Each run below is a few steps of one of 7 hidden systems, one row a step.
seq 1, duzi:
[[ 19   8  13  23  -2  17  -8   3  13  12  14  24   2  21  -1 -14  -5   2]
 [-21  -7  -3 -16  28  -1  16  -7   0 -15 -16 -13  -4   3   5  10  22  19]
 [ -4 -17  17   6 -18   5  -7  13 -11  -7  29  20   5  -4   4 -14 -15 -18]
 [  0  18  -6   1  22  -8  15 -28  -8  17   0  -6 -13  -5  -6   4  -3  27]
 [  4 -20   2   2  -4   8 -14  32  -9 -24   6 -17  -1 -15 -13  12  -2 -18]
 [ 23   9  11  -1  -4  -3   1 -34  -3  23  -7  14  23   4  -4  -2  -9  10]
 [-10   3 -28 -18   0 -17  13  21  -6 -17  -7 -19  -4 -10   5  23   4 -13]
 [ 22   3  12  21 -31   2 -20   0   9  20  -5  20  -6  19  -5 -11 -17  -9]
 [ -3  22 -15 -25  22  -7   9  -6  16 -12 -25 -17  -7  -3  11   5  22  15]
 [ -5 -18   3  12 -37  16  -9  24  -4 -11   9  19  10   6   9 -20   2 -15]
 [-20  23  -8  -4  21  -3  10 -45  14  19  -2   4 -12   4  10  -6   5  21]]
seq 2, gobu:
[[  2 -17  -9   4   4  21  -5  -3 -32 -18 -16  -2 -46  -2  -5  13 -19 -22]
 [ 24  29  25  -9  16  10 -22 -26   7   1   0  15   9  -3 -15 -24 -13   6]
 [  9 -11  -9 -22  -9  10  11  11 -26 -34   0   0  30   6  -8  21   9  25]
 [  2 -15   2   2 -44  -8 -14 -24   5  16   9  17  -2   9   8  13 -23 -10]
 [ 30  31 -19 -15  -1  -6   2   4  22  -5  -9  -7 -22   2  20  13   9   6]
 [ 12 -22  12   5 -13  28  -5   7 -11 -12 -30   5 -13  -2  18 -19  14 -12]
 [-23  23  -8 -23   4   1   3 -37   5  -5  -6  14  20  -2  12 -23   6   7]
 [-18  -3 -26   9  -8  27   1  18  -4 -27  29  10  -2  12   3   8   1   2]
 [ -8 -13  18  13  11  11 -12 -28  26  15   9   4 -24  18   2  10   1  14]
 [ 10  -2  14 -27  34  -1  11   8  -2 -27  15  -1  -8  -9  18  11   4  -7]
 [  9 -10  13  11  -1   8  16 -17 -42  11  11  22  -9  -4   2 -15 -18   2]]
seq 3, duzi (11 x 18):
[[  3  26  -9  -3   7  -9  16  31 -29 -11  -2  12  -5  -5  -3 -30 -10 -13]
 [-21   9  -3   9 -10   1 -21  -8  -2   1 -17   0  -2  15 -42 -12  -9  26]
 [ -8   1   1 -14   1  -7 -12  10  32 -12  22 -17  25 -10  -2  15  15  12]
 [  7 -24   7  21 -19  -2  17   2   2  28   8   4  12   1  22   3  13   2]
 [ -8   3   1  -3  20 -16  10 -12  -1  14 -16  -9 -28 -15  13  -5  -3 -26]
 [ 16  16   5  12   8  12  -7  28 -14  -9  -2  10  -1  -1 -16 -28  -9 -15]
 [-18   9  -5  -7   8   1  -4 -18  -1  -6 -16  -2  22  10 -27  -2   5  27]
 [-18 -11  -5  -5 -15 -14  -3  18  14  -9  30  -3  21  -4   1  16   1  -4]
 [ 13  -6  11  20  -5 -13  11  -8  10  37   4   2 -13   6  11   5   1   9]
 [  6  -3   8  -8  18  -6   2  14  -3  -9 -21 -18 -21 -19   7  -4   7 -20]
 [ 11  11   7   4 -12   8  -5   0 -18   0  -8  19  20  -1 -11 -33 -10  -5]]
seq 4, bofe (11 x 18):
[[ 61  10   2  -9 -20  -1  -3   1 -22  -1  -7  -4   3  -9  -8  19 -11  25]
 [ 22   4 -13 -28 -31 -14  -8 -28   0   2 -43 -15   8 -16   9  16  -2  -9]
 [ 21  34 -39  -3 -37   7  -7   5  10  -4 -24  10   1   8  13 -10  -3 -20]
 [ -8  13 -23  13 -14  26  -9 -15  22   1 -41   4   1  28   1 -10  22  19]
 [-23  -9   1  -7  -8  30 -13   5  33 -30  -3  17   8  23  26 -14  27  -3]
 [-25 -11   5  12   2  31  17 -18   0  -3  32  33  -2  15  35 -24  17  19]
 [-35 -24   4   1  37  24  14 -14  -6 -15  30  -1 -37  -6  24   4  12   3]
 [  9 -12  30   8  37  25  -7  -9 -19  -9  46   8 -28 -18  -5  -4 -19  -7]
 [ 11  -7  13 -16  40   3   8 -29 -38 -10  22 -11   8 -30 -24  24 -21   4]
 [ 31  -9  -6 -14  -8 -15  -5  -4 -32  -6  13  -8   3 -16 -26  45 -45 -26]
 [ 46  31 -17 -14 -15 -33  -7 -19  -5  18 -21  -9   2   3 -25  37 -33   8]]
seq 5, Zuri, 11 rows:
[[ -4  10  -7  17 -48 -17 -21  24  25  17   9   0  -4  -9   6 -22  -4 -14]
 [ -7  28 -13   7  16  -3   6  -6  39  18 -18 -16  -1   2  13 -14  34  24]
 [-23 -25  -2  16   5  21   3  27  16 -11  -4  -2   9   3  21 -13  25 -33]
 [-28  15   2  21  31  12  12 -28   6  22  12  29   1  20   3 -29  -5  -4]
 [-19  -9   6   7  45  10   5  30 -11 -24  21  -8 -36  -1 -12   2   0  -8]
 [ -3 -24  52  16   8   2 -21 -15  -4  15  19   9   2  -6 -24 -18 -16   8]
 [ -4   3   8 -23  34 -24  24  -3 -30  -4  14 -20  15 -36 -12   7   0  17]
 [ 21 -22   7  24 -33 -18  -3  15 -29  28   2 -12   6 -27 -17   5 -22 -21]
 [ 18  38 -15 -12   6 -33  -4 -19   7  24 -36 -25   9 -17 -23   5  -8   5]
 [ 22  -1 -12   0 -31 -11  -6  55   4 -13 -36 -15  25   1  -8  -1  12 -21]
 [-24  24 -18   3 -28 -23   3 -19  26  29 -34  17  22  32   0 -20   6   9]]
seq 6, gobu (11 x 18):
[[-14  20 -15  -2   9  10 -13 -12  -7 -13   0   6  -8   5 -22  -4 -20  -6]
 [ 12  -5  15   8   3  17 -16  11   9 -10  15   7  11  15 -17   4   1  17]
 [  2 -21  17 -19  -2 -14   7 -12   1  -1   1   0   9   6   7  23   4  14]
 [ 16   6  -5  -9 -16 -15  10   4 -12   3  11   9 -13  -9  20   5 -14 -19]
 [ 17  20 -11   7  -6   7  -3  -7  -9   8 -20  -4 -23  -4  -4 -11  -2   7]
 [  3   1   2 -11  -3  16 -17   0   2 -21 -18  -7  14 -10  -9  -9   8  -3]
 [ -7  -5  -1   0 -15   7   4 -12   4   3  10  15  34   8   9  -3   7   6]
 [-15   1 -24  -3  -6  -6   8  -3  11  -2   4   2 -12  16  11  22  -1  -3]
 [  9  -1  12  11   7  10  -8   8  14   3   1   5 -32   8  12  -8   0 -13]
 [ -4   4  15 -13  27   6   9 -10  -8  -9 -10   0  -3  -6   4 -17  12  16]
 [-17  -7  -1  -6  -2   7   3  -2 -25 -16  21  10  11 -11  -5  -8 -10  -1]]
seq 7, kob:
[[ 14  16  -2   2 -19 -17 -11  10  22  12  17  10  16   0   2   0 -14 -23]
 [  5   5 -16  11   4  -2  18  -2   1  16 -24 -14 -11   4   7   5  19  20]
 [ -8 -10  15  -9  -3   0 -13  13   3 -14 -21   3  -8   1   1 -16  -1 -22]
 [ -9  27 -10   1   1   2   3  -8   1   2  10  15  13   3  -4 -23   0  17]
 [-26 -21  -6  15   6  11  -2   6   5  -5   7  -8 -10   9  -8  14   7   5]
 [ 12   1  24   3   5  -1 -12  -8  22  14  16   8   0  -1   6  -5  -4  -7]
 [  1   0   0  -1  26  -2  25   2 -11   2   4  -6   6 -11  11   1  13   7]
 [ -4 -11   9   4  -2  -6  -2  -2 -20   3   1   5  -9  -8  -9  -5 -21 -20]
 [ 10  23 -10  -9   8 -10  -3  -3  -1  -1   5  -7  -2  -7 -17   9 -12  11]
 [ 11 -18   1   8 -16   1  -5  20  -8  -3  -8 -14   8  -5 -13  11   4   1]
 [  3   8   0 -14 -17 -17  -3 -15  10  10 -14   0  18  -5   4  -1  -1  -1]]
seq 8, Zuri, 11 rows:
[[-10  -1 -17  -8  -9  -4  24 -15   6   7   2   8  18   5  30   7  16   6]
 [  4   3 -20  10  -3  14   6   0   4   1   5   8 -26   5  24   5  -3 -27]
 [  7   9   7   5  16  29 -15 -14  10  -9  -9   8 -23  12  -2 -11   0   3]
 [-14 -14   9 -13  14  21  -4   3 -11 -33  10   6  12   3  -7  -2   9  13]
 [-13 -15   5   6  -4  -1   8 -13 -16   4  37  15  12   1  -3   9 -14  10]
 [ 17  -1   1  -3  14 -12   6  -9  -6   8  16 -14 -22 -14   1  27 -14   1]
 [ 37 -11  20  -5  -8   4 -13  -2 -10   0 -18  -9  -2 -17  -3   4  -6 -10]
 [  8  13 -12 -20 -13  -5   5 -15 -22  -6 -24   0  28 -10  -9  -5  -2   6]
 [ -1  10 -33   2 -33  -9   1  18  -7  -5   0  -1   9   5  -9  13 -10  -4]
 [  8  14 -10   4 -16 -10 -11  -3  36  13 -11  -1  -9  23   0  15   2   8]
 [  4  -3   3 -16   2   3   4  12  26 -15 -17   3   1  14  27   2  25  -4]]
seq 9, Tumod:
[[  1   3   2  -9   3  12  12   9 -22 -21   9  15   9   2   5 -17   5  15]
 [-18  -9   3  -5  -9  -3  -2 -25 -11   1  12   3  -8  -3  -5   6  -9  18]
 [ 18   0  -1  -6   6   3  -3   6   1  -9  18 -14  -6 -19   2  19  -2   1]
 [ 25 -11   5  12   1  11   5  -9 -11  11 -18   0   4   1   0   5   1   0]
 [  1  12 -13 -19   3  -8   2 -14  -6  -6 -18  -2  11  -8   0   5  -7 -16]
 [  9  12 -16   7 -19   3  -1  12 -10  -3   3  12   1  10  -8   0 -13  -5]
 [ -4   5  -5  -5  -5  -3 -11  -6  20  -1 -11  -2  -2  18 -10  13   4  17]
 [  7 -10   6  -9 -14   5  -2  14  10 -13   4   6  12   2  17   2  10  -7]
 [ -7   4  -5   4  -5   9   9 -22   5  11   2  14  -5   4  22 -10   6   4]
 [-11   0  -6  -5  11  13  -6   2   1 -21   7  -2 -21  -5   7  -1   1  -9]
 [  7  -4  19  13   8  19 -10  -6  -3   1  11  12  -3   2  -9 -14  -5   5]]
seq 10, kob:
[[  1  35 -26  -1  -1  11  -6 -22 -10  -6  -3  27 -28  27 -11  -2 -31  -3]
 [ 12 -11   2   1   5  29 -13  24   4 -36   2  -2 -13  28 -17  23  10  31]
 [ 10 -27  35 -14 -25   2  -5 -14   6  -3  15  21  33   6  18   0   9  15]
 [-17   1 -23 -16  -1 -14  34 -15  -2   3  24   6   2  -7  42  15   6  -5]
 [ 16  -2  -7  16  -6  17  -2  -3 -16   3   2   7 -52  -6  16   0 -17 -25]
 [ 29  18   8 -23  22  24 -12 -18 -10 -28 -14  -2  -7  -6 -10  -1  -1  17]
 [ -3 -22  -3  -5 -13  17   5  13 -26 -28  12  10  45   3 -12  11  -1   0]
 [ -5   0 -16  -2 -28 -18   3 -32  11  21  11  13   8  17   7  28 -18   1]
 [ 27   3 -14   0   0  -2   9  27  15  -6  -6 -10 -34   7  28  25  12  -9]
 [ 26  -1  21 -10 -13  15  -3 -10 -19  -7 -31  15  -7  -5  16 -33   6   4]
 [-33  13 -23 -30   4   7   6 -12 -14 -35   2   9  18   1  -1  -6   3   6]]
seq 11, Fuz:
[[  3   5  -4 -20  -2 -24   5  -9 -16   2 -28 -17 -16 -14  -5   6  -6   2]
 [ 18  17  -6  -2 -28  -7 -14  20  -9  -5  -7  -3   6 -17 -11 -15 -11 -11]
 [ -8   7 -15   9 -23   1  -5  -6   6  10 -26  -6  19   5 -12  -7  12  17]
 [ -7  -6 -11   2 -19   4 -11   8  31  -3  -3  -2   9   6  17   8  11 -21]
 [ -1   2   2  16  -1   5  13  -3  15  19  -2  24  -5  24  23 -15   8  -5]
 [-19   1  -5  -6  21  15   9  -2   5 -17  -1   5 -28   4  23  -8  13  -2]
 [-12   0  19   1  12  15  -4  -3 -10 -11  30  23  -7   1   1 -24  -8   3]
 [-16   0  -1  -4  27   5   9 -15  -8  -8  27  -7   4  -9  -9  10   5  31]
 [ 11 -22  18   3   7  -2  -6   4  -9  -1  31 -10  -2 -16 -12  24 -15  -4]
 [ 27   7   7  -1  17 -20   9 -14 -14  23  -9 -12   6 -11 -16  15 -12   7]
 [ 23  -2  -9  -7  -5  -9  -3  20 -20  -9 -28 -24   1 -19 -16  16  -8 -21]]
seq 12, bofe (11 x 18):
[[ -6  11  -1   1  23  19  -2 -13  19  -4 -20   5   3  16   2  -9  14   2]
 [-14 -15   7  -4   1  20   1   6  -6 -24   6  21  11  16   7  -8   4  -6]
 [-25  -5  -1  -1   0   3   8 -21  -7   1  26  15  -9   6   7   0  -4  20]
 [  5 -10   3  -2  18   7   2   9  -2 -14  21 -10 -28  -8   9  18   2   5]
 [ 26  -4  25   1  11   7  -6 -15 -12   6   9   2  -6 -17  -3  -4 -12  -2]
 [  6   6 -10 -20  11  -6   9 -13 -23 -10  -6  -8  14 -22  -6  11 -11 -12]
 [ 14   6 -18   7 -23  -2 -11   1 -11   3  -3   1  -2   3 -19  16 -26 -14]
 [ 14  19 -10 -10  -2 -10  -9 -10  20   4 -21  -8   4  12 -12  19   1  15]
 [ 23  -3   1 -10 -24   4  -3  17   8 -11 -23   8  12  13  12   1  10  -6]
 [-14  10  -8  -5 -22  -3   5 -22   5  10 -19  17   1   8  20 -22   9   9]
 [-20   4 -22   3  -1  19   1  15  10 -19  -4  -1 -21   4  17 -10  20   0]]
seq 13, Tumod, 11 rows:
[[  4   0 -18  28 -18   0  13  13  -4  24  -5   4   6   2   7  -8   1 -15]
 [-19  15 -12   2   8 -12 -10  -2  27   8 -20 -10 -15   8  -8   0   1 -10]
 [ -1   0  11   9  -5   4  -8  36  10 -10   3   9   9   9  -3 -21   7 -11]
 [-30   1   7   5   6  -6   7 -16  13  15   3   9  10  10   3 -17  12  21]
 [-21 -11   3  -5   9  -7   6  18   1 -13  27  -7 -13 -14  12   1   4 -10]
 [  7  -4  21  24  12   2   1  -5  -2  24   9   2 -22  -5  -1 -16  -2   9]
 [ -8  -3   7 -12  30  -5   5   1 -10 -11 -15 -21   3 -22 -10  -2   8  -1]
 [  7  -5   7  13 -11  -9   5   6 -30  14   8   6  15 -12 -15 -11 -19 -10]
 [ -6  18 -19  -2  11 -23   7  -7   2  14  -8 -19   1  -3 -20  19  -4  13]
 [ 19 -13   3   6 -20 -14  -4  38  -2  -1 -13  -9   2   4  -8  12  -2 -15]
 [  6  20  -4   2 -12 -17   4 -13  20  27 -26   2  13   7   5 -12   9   9]]
seq 14, Fuz, 11 rows:
[[ -5  -2   2 -13  -6  -2 -12 -10  -2 -10  -7  -1  22   0 -20   7  -6   4]
 [  7  -1 -12  -3 -16 -12   7   7   5   3   5   0  20   4   1  20  -2  -4]
 [ 11  -4  -4   6 -17  -9   4   1   2  14 -16   0 -16  10   8   9  -1  -3]
 [ 12  14  -3  -9  -6   4  -5  -2   5  -5 -19   3 -15  -1  14 -12   4  -7]
 [ -6   4  -7   0  -9  18   0   0  -8 -13  -3  13  10   0   6 -22   7   2]
 [-26  -2 -12   2  -4  11  -2 -14   6  -6  15   7   5   7   1   2   3   7]
 [  2  -7   4   8   7   9  -1   1  14   0  25   8  -7  11   8  13   0   4]
 [ 11  -9  16  -2  19   5  11 -11  -5   1   5   4 -10   1  10   5   2   8]
 [  8  -1   3 -11  14   1   7  -7 -23 -10   6  -1  -4 -18   1   2 -10  -8]
 [  4   7  -5   2  -1  -2  -2  -2 -23  -2   4  -1   5  -8 -24   2 -18   4]
 [  8   2  -6  -4  -8  -7 -11   3   2  -3  -9 -14   8  -2 -23  19  -4   9]]

Name the system that made each run.
seq 15 (2 x 18):
[[-29  12 -23 -26 -27  -9   3  -7 -26 -21  -4  -6  16 -16 -12 -11   6  42]
 [-22 -14 -26  13 -46   8 -28   6  21  -5  15 -10  -1  -6  -3  13  -5 -15]]
	kob
seq 16:
[[  7  18 -18   1 -15 -12   5  -3 -12  15  -9 -10  -4 -28   6 -14  -3  -8]
 [  4  15 -18  17  -8   9 -15   6   9   6 -19 -10   0  -4 -15  -8  -2 -16]]
	duzi
seq 17:
[[ 10  14   5   8  -8  -4 -13 -11  41  18  12   8   2  20   2   8   1  15]
 [  8 -20   4 -14   7   0  14  22   3 -20 -13 -10 -14   5  24  19  22   0]]
	gobu
seq 18:
[[ 12 -16  -2   3 -19   0  -7 -25   7  14   1  -2  20   6  -6  33  -5   8]
 [ 23  -1  -9 -12  -3 -15  15  14  14   0  -7  -5   4   3  26  25   8 -21]]
	kob
seq 19, 2 rows:
[[  1  18  -1  11  -5  -6   2  16   0   7  16  10 -11  -1   2 -20  -4   5]
 [-19  -9   5   5   8  -1  -4   3   5  -2 -10 -14 -11   3 -11  -1  13  20]]
	Tumod
seq 20, 2 rows:
[[-27  20  15   7  -1 -26  -5  -8  33  28   5  14 -10  17   2 -30   4  17]
 [ -9  -8   5   2  17   9   9  31  19 -15  15 -16 -14 -16  28  -9  36   8]]
	Fuz
seq 21:
[[-35  12 -27 -11   9   4  -2 -25 -18 -15   4  -3   5  -8 -22   6 -15   4]
 [ 14  -2   5  23  -1  19 -22  14  15  -3  37   6   4  10 -18  13 -13  -3]]
	gobu
seq 22, 2 rows:
[[ 24   5  31 -23   7  -6   1  11  -3 -17   5   2 -25  -8  16 -12  10  30]
 [-13 -26   7  -9 -29   9  -2 -17 -23  -7   2  -4   6 -29  12 -14  10  15]]
	Zuri
seq 23:
[[  1 -13 -11   3  -9  32  -6  -8   2 -23  29  14  -1  20   3  27  -3  14]
 [ 15 -11  14 -13  10  11   5 -32  11   0  15   9 -16   8  25  24   3  15]]
	bofe
seq 24 (2 x 18):
[[  4   6   9 -18  11 -20   7  19  25  -7  21 -12 -16  -8  24  10  19  17]
 [ 10 -25  22  15 -10  11   9   5 -16  11 -14   2 -21  -8  21 -22  15   4]]
	Tumod
seq 25 (2 x 18):
[[  8  27   8   1 -12 -13  -8 -12  43  24  -8  16 -27  20  26 -19   5   2]
 [-12   4  -6   0   9  19   7  29   9 -22 -19  -7 -24  -4  26 -28  39   8]]
	duzi
seq 26:
[[  5  -4  12 -11   5 -17   4   9 -44 -11  -3   2 -33   1 -26   4 -26  14]
 [ 28  10  14 -18 -13 -23  -9  -3 -17   3 -10 -18   8 -20 -28   9  -9  35]]
	Tumod
seq 27 (2 x 18):
[[ -7 -29  10 -17 -23 -12   4  -8  -4  -1   1 -17 -31 -21  31  12  15  18]
 [ 16  16  -7 -17 -12  10  -8  -8  -6 -11  10  -2  -7 -43  27 -20  -3 -24]]
	kob
seq 28, 2 rows:
[[-21   1 -15   1   4 -19   8  10  -6   4 -12 -10  -6  -3  -8   3  -5 -18]
 [  2  11   3  17  -2  -6 -13  20   8   8   2   1  -7   9 -23 -10  -8   2]]
	bofe
seq 29, 2 rows:
[[ 11   9   4  -2 -21 -28   7   3  -2  21 -24   8  16  10  -6  -7  -6   0]
 [-17  12 -18  -9 -12 -23   6  22   5  -6 -21  -9 -14   6   2  -3  10   7]]
	kob
seq 30, 2 rows:
[[ 10  -1   2  11 -23 -15  17  18   5  21 -16   1  24  -2  16 -19  22   7]
 [-37   6 -11  -9  -5 -17   5 -12   8   7 -27  -1 -16  -1  13 -18   6 -10]]
	kob
seq 31 (2 x 18):
[[-22  -5   5  37   9   8  15  -8 -13  30  12  18  -4   5   0 -31  -4  -6]
 [-40  -4   0  -1  46  -5   5  11   5 -14  12 -16 -13  -3 -17   7   5  -3]]
	bofe
seq 32 (2 x 18):
[[ -7 -14  20  30  20  -8  13   0 -20  30  -5  12  12  13 -25 -12 -13 -11]
 [-13  11   6 -12  27 -36   4  11 -14  -1  -6 -12 -16  -9 -27   1 -20 -12]]
	Zuri
seq 33, 2 rows:
[[-15  19 -23 -11  28 -14   2  -3  24  -6  12 -14   9   8 -15  34  -3   3]
 [ 41 -18  22  15 -12   3  -3  28  -3   3  -1  14   0  26  -3  15  -6  -6]]
	bofe
seq 34, 2 rows:
[[ -7  -7  14 -20 -21  -7  -8 -21  -7  -7  -9  13 -22  10   7  -6  -6  19]
 [ -3   7 -12 -16  -6   9  -1  14   2 -28  25   0  -3 -11  15   1   8   8]]
	kob
seq 35, 2 rows:
[[-21 -29  -8  22 -28   9  13  -2 -13  12  17   5  24  -4   8  -1  12  14]
 [-21  -1  -6   8  16 -12   6  -8  30  18  23  -9 -23  -6  22  14   5 -13]]
	bofe
seq 36:
[[  6 -10  23   7  -2   4 -22   4  19   4 -16  -2  -8  14 -15  -2   4   7]
 [ -3   6   8 -23  -1  -8   8   2   2 -12   4   8  28  -6  14 -13  11   5]]
	bofe
seq 37, 2 rows:
[[ 13  14  12  10   8  -7 -12   8  29  16  12  -5   0  -4  -2  -4   1  -6]
 [  8  -5   6   1  14  -2  19   8  -8   5 -16   0  24  -2   3  -6  13  -3]]
	bofe
seq 38, 2 rows:
[[-37  13  -2 -27   3 -25   3   3  16 -14   9   3  16   4   0 -11   7  11]
 [ -9 -15   7  19 -20  -2   7  25  -3   5  36  10 -15   2  13  -8   4  13]]
	Tumod
seq 39 (2 x 18):
[[-19 -28   9  15  18   5  11  -2  15  10   0 -13   1   5   9  13  25  13]
 [ -1  -8  25   2  17  -5   4  11   7   3  25  13  -7  -6  19 -14  -5 -28]]
	bofe
seq 40 (2 x 18):
[[  7  -5 -12  27   1  -2   1 -22  14  35   8 -14   8   0 -11  30  -4   5]
 [ 25   5   6 -10  24 -12   3  16  25   0 -14  -5   3  10   9  20   2 -31]]
	bofe
seq 41, 2 rows:
[[ 26  -4  21  18  -8  35 -25 -10  25   6  13  17  -1  -2  20 -18   2 -22]
 [-15   9 -12 -13  37  17  29 -36  -9  -6  -3   9  22  -2  19  -4  16   2]]
	bofe
seq 42, 2 rows:
[[ 21 -15  14  -9 -32 -17  -3   2 -22   6  -7  11 -14 -11  11   0 -21 -26]
 [ 22  42 -20 -14  -2 -10   0 -12  -8   3 -22  -5 -19 -10  -4  -8 -10   6]]
	duzi
